128 stands for zero in the data rows.
Here are some points:
132 112 129 122 116 134 115 135 110 155 152 98 100
167 112 164 60 81 183 120 108 160 101 133 137 61
0 154 175 158 195 57 209 72 216 132 66 126 167
112 136 119 151 120 160 170 129 134 138 105 115 151
153 96 71 96 93 138 100 119 114 120 155 130 106
130 118 164 136 120 95 89 131 111 138 141 144 130
118 159 76 198 160 148 185 172 144 86 99 91 84
160 101 125 97 106 142 88 116 135 112 125 147 122
146 110 124 96 105 138 119 125 131 116 134 116 134
124 160 108 106 120 119 181 157 106 120 115 151 76
107 138 117 160 144 102 145 119 115 136 118 107 162
160 134 62 151 206 228 171 178 82 119 82 0 92
138 157 112 145 137 102 225 203 130 78 125 135 89
96 104 151 139 136 121 127 78 126 193 156 91 139
143 126 73 166 173 147 144 149 110 133 107 99 100
165 94 140 111 132 95 152 114 108 115 92 171 96
149 143 130 120 135 136 150 104 140 150 110 103 125
116 135 107 135 133 113 36 145 157 126 126 155 236
157 97 119 79 74 163 103 115 125 113 122 130 97
Here are 14 more points, each followed by its number:
255 81 92 26 56 213 101 96 120 118 152 152 27 0
143 139 148 88 150 116 94 96 108 157 125 154 126 1
86 130 110 137 125 135 135 127 130 128 125 80 149 2
74 122 183 120 119 83 131 135 130 129 137 101 97 3
130 185 111 205 103 130 246 135 183 94 117 152 129 4
132 156 231 202 204 32 209 111 151 139 63 202 157 5
96 137 130 132 138 139 134 132 133 138 134 123 123 6
86 112 112 130 162 116 64 154 128 115 138 181 142 7
128 109 129 114 127 140 105 132 112 171 146 92 104 8
173 118 119 118 117 130 95 132 128 118 112 154 92 9
85 107 70 172 146 134 135 154 56 69 181 194 132 10
108 153 122 157 134 130 145 135 119 128 168 129 101 11
150 123 119 112 132 126 161 113 146 162 154 155 154 12
89 128 113 120 142 110 88 143 124 129 145 139 183 13
Which of these numbered points is nearest to each point below by angle, seen from the average point of the first points? Its number follows each.
129 138 149 118 132 138 188 140 126 135 163 101 152 > 12
102 139 160 148 119 134 123 79 139 113 138 88 144 > 2
126 146 76 150 133 168 139 127 121 135 102 93 86 > 2
45 122 216 142 158 0 123 166 51 154 172 111 166 > 3
223 126 155 46 97 181 111 99 162 133 119 139 100 > 0
101 158 88 159 125 130 149 100 75 184 106 106 86 > 11
142 152 112 171 148 129 185 131 156 80 127 129 124 > 4
120 133 103 135 122 137 103 148 126 123 136 134 169 > 13
